W =
[[ 17.8   1.1  -1.2   9.1  13.7  19.2 -22.6   4.3 -31.9  -7.2  -2.5   0.0
    3.7 -13.4 -24.3 -22.2]
 [ 16.8   9.0  15.1 -18.3  29.0  28.4 -11.8  17.5 -22.6  -9.6  -3.6 -10.0
   -1.9 -15.1 -19.4 -23.5]
 [ 17.0  -2.1  -0.1  -1.1   3.9   3.4   0.7   1.7  -3.3   7.2  17.6  51.0
   13.4   9.5 -12.5  24.2]
 [ 17.4  -3.9  19.0  -5.9  29.3  27.5 -49.8  10.8 -27.1  -8.0  -3.4  -5.4
    0.4 -14.2 -22.4 -23.8]
 [ 18.1   5.2   4.3  -5.5  19.8  23.4  -3.8  15.9  17.1  -6.9  10.2   9.6
   12.3   6.1  -5.7  39.7]
 [ 18.3  -4.3   9.9   9.1  27.4  30.2 -55.5  11.3  13.0  -2.6 -22.0 -32.4
   -9.1  -8.0  28.4 -19.3]
 [ 17.0   3.5   8.0 -10.9  16.2  14.8  -5.8   7.5 -35.5  -8.3   0.4  35.4
    1.1  -7.3 -27.4 -19.0]
 [ 18.5   4.9  -7.3  14.3  18.0  27.2 -19.7  11.8  13.7   0.7   0.8 -23.5
  -16.0   0.8  24.3  -9.0]
 [ 19.2  -1.3  -0.9  18.2  26.6  34.1 -50.5  11.3   4.9   7.3 -19.7 -24.0
   -9.5  -8.5   7.5 -18.4]
 [ 17.7   6.6   0.5  -0.8  14.4  18.0  -1.2  11.0  12.1   2.2   5.9 -19.8
  -15.9   4.6  22.8  -5.3]
 [ 19.8   2.8   0.1   2.8   5.7   7.1  -7.5   1.3  -5.3  -7.2  -7.6 -20.8
   -6.3 -14.3  -7.1 -22.3]
 [ 17.3   2.1  19.3 -19.4  29.4  24.8 -23.7  13.2 -37.8  -5.8  -6.0  30.5
    6.7  -8.3 -24.6 -21.9]
 [ 17.4   3.8  -4.1   7.4  11.3  16.2  -7.4   7.6  11.0   2.7   6.9 -18.4
  -16.0   5.9  21.2  -4.4]]
The entry just left of the smallest entry -> 30.2
The entry just left of the largest entry: 17.6
The entry just right of -23.7: 13.2
The entry just left of -11.8 is 28.4
Read off the entry just left of -1.1.
A: -0.1
The second largest entry -> 39.7
The entry just left of -3.8 -> 23.4
The entry just right of -19.8: -15.9
The 3rd largest entry: 35.4
Read off the 1st entry in reading order.
A: 17.8
The largest entry -> 51.0
Read off the 3rd entry in reading order.
A: -1.2
Read off the third smallest entry.
A: -49.8
The entry just right of the smallest entry is 11.3
Read off the smallest entry.
A: -55.5
The second entry in reading order: 1.1

M =
[[ -5  -9 -24  11   1  -5  11   0 -17  27  22]
 [ -1   3  -9   0 -12  11   0  24  31 -16 -18]
 [ -4  -5 -21  12   1  -6  11   1 -17  28  25]
 [  6 -10   1   1  37   2  -1  20   1  10 -25]
 [  2 -12 -13  -4 -11  19   5  28  23 -12 -10]
 [ -2   9  -6   1 -11   7  -1  22  33 -17 -18]
 [ 11   6   7  -3  28   5 -11   0   9  10 -35]
 [ -2  -1  11 -13   3  22  11  15 -18  30 -16]
 [-11 -21 -30   3  -1   1   5 -12  -7  16   0]
 [ -5  19   6  -7 -11  18   3  -1  -5  30 -26]
 [ -3  33   5   0 -17   6   1  -8  -1  28 -15]
 [  9  20   8   9  18 -24   5  31  15 -10  13]
 [  1  -2 -19 -10 -13  -7  -3 -30  12  -6  -4]
 [ 11   6   7  -3  28   6 -11   0   9  10 -35]
 [  0  38   3   5 -17  -4   2 -10  -2  27   1]]
The third entry from the end, reading row by row -> -2
The 5th entry in reading order is 1
The top-left entry -> -5
The smallest entry in the first row -> -24
The entry directly above the centre entry is 5
Which number is the 5th entry from the end, reading row by row?
Answer: 2
Which number is the fourth entry in reading order?
Answer: 11
Which number is the second entry in reading order?
Answer: -9
The entry directly below -8: 31
Which number is the largest entry in the last row?
Answer: 38
The last entry, reading row by row: 1
The entry in the bottom-left corner -> 0
The entry at the centre is 22
The third entry on the diagonal from the top-right corner -> -17
The top-right entry -> 22
Which number is the 4th-last entry, reading row by row?
Answer: -10
